In the data rows, the value 500 means zero.
Some points, each followed by its number:
508 & 356 & 264 & 704 & 750 & 656 & 677 & 645 & 912 & 566 & 501 & 559 & 635 & 652 & 999 \\ 0
465 & 604 & 421 & 460 & 323 & 338 & 353 & 372 & 334 & 667 & 507 & 406 & 558 & 523 & 407 \\ 1
553 & 312 & 779 & 403 & 582 & 387 & 632 & 600 & 706 & 561 & 466 & 322 & 909 & 633 & 649 \\ 2
582 & 311 & 234 & 360 & 401 & 569 & 620 & 550 & 427 & 355 & 501 & 433 & 372 & 501 & 378 \\ 3
366 & 645 & 774 & 596 & 596 & 498 & 215 & 431 & 390 & 505 & 549 & 745 & 399 & 57 & 275 \\ 4
455 & 523 & 976 & 591 & 739 & 641 & 316 & 550 & 560 & 586 & 516 & 712 & 539 & 62 & 478 \\ 5
543 & 589 & 382 & 423 & 487 & 585 & 594 & 527 & 561 & 430 & 534 & 497 & 274 & 755 & 473 \\ 6
574 & 69 & 239 & 536 & 634 & 730 & 813 & 597 & 850 & 254 & 589 & 617 & 551 & 682 & 870 \\ 7
634 & 410 & 627 & 435 & 548 & 457 & 556 & 588 & 677 & 425 & 515 & 456 & 691 & 707 & 453 \\ 8
437 & 593 & 787 & 589 & 496 & 409 & 186 & 322 & 320 & 579 & 416 & 616 & 498 & 264 & 265 \\ 9
585 & 358 & 70 & 251 & 229 & 436 & 522 & 418 & 216 & 299 & 465 & 433 & 251 & 529 & 130 \\ 10
504 & 573 & 390 & 443 & 420 & 471 & 598 & 421 & 448 & 428 & 541 & 465 & 278 & 709 & 435 \\ 11
477 & 453 & 406 & 536 & 342 & 404 & 298 & 408 & 273 & 369 & 449 & 459 & 418 & 291 & 338 \\ 12
494 & 520 & 399 & 450 & 356 & 315 & 406 & 384 & 334 & 555 & 498 & 424 & 524 & 472 & 413 \\ 13
574 & 430 & 773 & 449 & 617 & 340 & 590 & 574 & 772 & 557 & 516 & 332 & 880 & 787 & 598 \\ 14
539 & 485 & 598 & 415 & 501 & 467 & 497 & 440 & 541 & 489 & 497 & 545 & 573 & 612 & 392 \\ 15
464 & 551 & 810 & 587 & 708 & 521 & 365 & 493 & 607 & 625 & 475 & 515 & 642 & 379 & 594 \\ 16
540 & 629 & 418 & 472 & 384 & 382 & 395 & 383 & 325 & 596 & 505 & 386 & 552 & 510 & 386 \\ 17
556 & 531 & 374 & 219 & 390 & 612 & 621 & 544 & 463 & 289 & 523 & 513 & 102 & 770 & 344 \\ 18
559 & 586 & 191 & 371 & 287 & 454 & 554 & 454 & 359 & 466 & 482 & 453 & 252 & 717 & 321 \\ 19
324 & 597 & 891 & 586 & 647 & 541 & 198 & 462 & 419 & 465 & 497 & 739 & 413 & 37 & 311 \\ 20
412 & 508 & 999 & 579 & 774 & 566 & 249 & 508 & 451 & 491 & 472 & 754 & 527 & 5 & 423 \\ 21
474 & 381 & 158 & 423 & 191 & 332 & 512 & 341 & 254 & 335 & 441 & 542 & 421 & 547 & 292 \\ 22
529 & 463 & 275 & 548 & 439 & 479 & 576 & 407 & 520 & 498 & 536 & 445 & 498 & 661 & 606 \\ 23
332 & 679 & 502 & 657 & 557 & 469 & 283 & 397 & 412 & 643 & 589 & 592 & 440 & 286 & 426 \\ 24
483 & 648 & 0 & 622 & 215 & 344 & 520 & 359 & 186 & 577 & 514 & 403 & 298 & 558 & 412 \\ 25
523 & 369 & 422 & 576 & 563 & 630 & 636 & 620 & 591 & 528 & 525 & 442 & 537 & 431 & 687 \\ 26
550 & 398 & 505 & 434 & 483 & 468 & 630 & 595 & 646 & 487 & 544 & 390 & 556 & 751 & 537 \\ 27
558 & 478 & 788 & 399 & 538 & 342 & 553 & 585 & 717 & 598 & 555 & 190 & 858 & 675 & 530 \\ 28
386 & 517 & 999 & 472 & 738 & 518 & 290 & 586 & 572 & 577 & 483 & 686 & 664 & 234 & 416 \\ 29
462 & 480 & 819 & 557 & 720 & 564 & 520 & 596 & 660 & 572 & 480 & 537 & 720 & 400 & 654 \\ 30
613 & 479 & 155 & 455 & 394 & 464 & 661 & 473 & 377 & 326 & 428 & 393 & 372 & 580 & 348 \\ 31
513 & 659 & 345 & 389 & 504 & 647 & 569 & 533 & 579 & 396 & 555 & 567 & 57 & 783 & 542 \\ 32
507 & 603 & 138 & 357 & 300 & 572 & 561 & 481 & 390 & 412 & 504 & 554 & 129 & 592 & 351 \\ 33
509 & 514 & 449 & 438 & 474 & 422 & 399 & 461 & 293 & 431 & 548 & 549 & 357 & 290 & 377 \\ 34
New points follow, each followed by the number of its nearest point above.
561 & 573 & 273 & 463 & 319 & 437 & 551 & 429 & 388 & 472 & 462 & 443 & 352 & 736 & 343 \\ -> 19
574 & 483 & 301 & 172 & 321 & 599 & 643 & 539 & 442 & 269 & 515 & 486 & 106 & 815 & 320 \\ -> 18
561 & 564 & 550 & 412 & 481 & 398 & 558 & 602 & 624 & 517 & 507 & 339 & 603 & 727 & 533 \\ -> 27
536 & 530 & 143 & 329 & 223 & 474 & 636 & 468 & 419 & 386 & 504 & 427 & 252 & 775 & 346 \\ -> 19
533 & 404 & 499 & 414 & 429 & 458 & 529 & 477 & 477 & 420 & 484 & 569 & 583 & 641 & 398 \\ -> 15
510 & 376 & 340 & 654 & 705 & 770 & 729 & 622 & 874 & 593 & 490 & 525 & 717 & 680 & 999 \\ -> 0
450 & 585 & 786 & 663 & 586 & 506 & 354 & 474 & 474 & 566 & 466 & 581 & 544 & 367 & 549 \\ -> 16
507 & 590 & 47 & 330 & 302 & 533 & 550 & 464 & 351 & 419 & 563 & 519 & 97 & 657 & 355 \\ -> 33
504 & 569 & 612 & 657 & 787 & 653 & 700 & 586 & 760 & 706 & 535 & 618 & 667 & 448 & 875 \\ -> 30
484 & 510 & 788 & 551 & 666 & 539 & 559 & 628 & 691 & 522 & 482 & 488 & 799 & 500 & 722 \\ -> 30
567 & 479 & 801 & 515 & 738 & 616 & 676 & 617 & 774 & 554 & 557 & 465 & 731 & 590 & 786 \\ -> 30
506 & 361 & 322 & 604 & 590 & 772 & 766 & 689 & 668 & 385 & 512 & 272 & 500 & 670 & 734 \\ -> 26
452 & 570 & 159 & 587 & 227 & 324 & 367 & 277 & 180 & 571 & 474 & 420 & 402 & 462 & 407 \\ -> 25
510 & 483 & 576 & 485 & 425 & 413 & 498 & 413 & 484 & 538 & 472 & 407 & 609 & 634 & 441 \\ -> 15
496 & 494 & 292 & 424 & 532 & 635 & 707 & 569 & 625 & 449 & 558 & 547 & 310 & 720 & 646 \\ -> 6
528 & 334 & 241 & 666 & 734 & 678 & 721 & 644 & 894 & 497 & 524 & 564 & 624 & 682 & 986 \\ -> 0
456 & 684 & 10 & 552 & 208 & 416 & 441 & 343 & 246 & 576 & 531 & 556 & 335 & 400 & 364 \\ -> 25
561 & 379 & 507 & 353 & 443 & 405 & 609 & 551 & 539 & 484 & 466 & 367 & 631 & 670 & 488 \\ -> 27
463 & 495 & 508 & 772 & 705 & 750 & 545 & 582 & 544 & 594 & 510 & 668 & 515 & 198 & 638 \\ -> 26
511 & 490 & 889 & 517 & 680 & 544 & 494 & 648 & 635 & 559 & 436 & 455 & 770 & 514 & 660 \\ -> 30
501 & 502 & 507 & 430 & 398 & 423 & 454 & 442 & 445 & 555 & 501 & 490 & 604 & 608 & 416 \\ -> 15
518 & 544 & 571 & 450 & 500 & 386 & 474 & 514 & 534 & 582 & 548 & 426 & 649 & 615 & 531 \\ -> 15
450 & 623 & 597 & 549 & 508 & 400 & 345 & 489 & 492 & 523 & 540 & 569 & 517 & 294 & 380 \\ -> 24
477 & 365 & 507 & 579 & 603 & 578 & 521 & 574 & 536 & 545 & 513 & 519 & 531 & 271 & 596 \\ -> 26
514 & 562 & 465 & 577 & 480 & 376 & 510 & 440 & 545 & 591 & 535 & 391 & 580 & 680 & 587 \\ -> 23
428 & 630 & 667 & 657 & 463 & 461 & 339 & 403 & 353 & 546 & 547 & 519 & 427 & 218 & 437 \\ -> 24
548 & 511 & 282 & 681 & 396 & 492 & 642 & 492 & 506 & 498 & 492 & 248 & 549 & 722 & 517 \\ -> 23
589 & 542 & 0 & 468 & 276 & 373 & 557 & 441 & 210 & 410 & 583 & 451 & 261 & 452 & 407 \\ -> 25
473 & 649 & 56 & 515 & 293 & 442 & 488 & 385 & 262 & 542 & 522 & 526 & 231 & 462 & 417 \\ -> 25
532 & 363 & 484 & 649 & 700 & 634 & 748 & 691 & 866 & 604 & 473 & 578 & 791 & 680 & 938 \\ -> 0
500 & 464 & 539 & 449 & 476 & 514 & 553 & 467 & 572 & 471 & 476 & 510 & 595 & 617 & 432 \\ -> 15
523 & 487 & 737 & 583 & 684 & 589 & 577 & 650 & 652 & 576 & 618 & 541 & 695 & 522 & 839 \\ -> 30
548 & 476 & 49 & 624 & 377 & 514 & 585 & 427 & 429 & 464 & 483 & 495 & 433 & 540 & 575 \\ -> 23
486 & 287 & 680 & 572 & 795 & 690 & 607 & 737 & 725 & 545 & 522 & 567 & 618 & 185 & 683 \\ -> 30
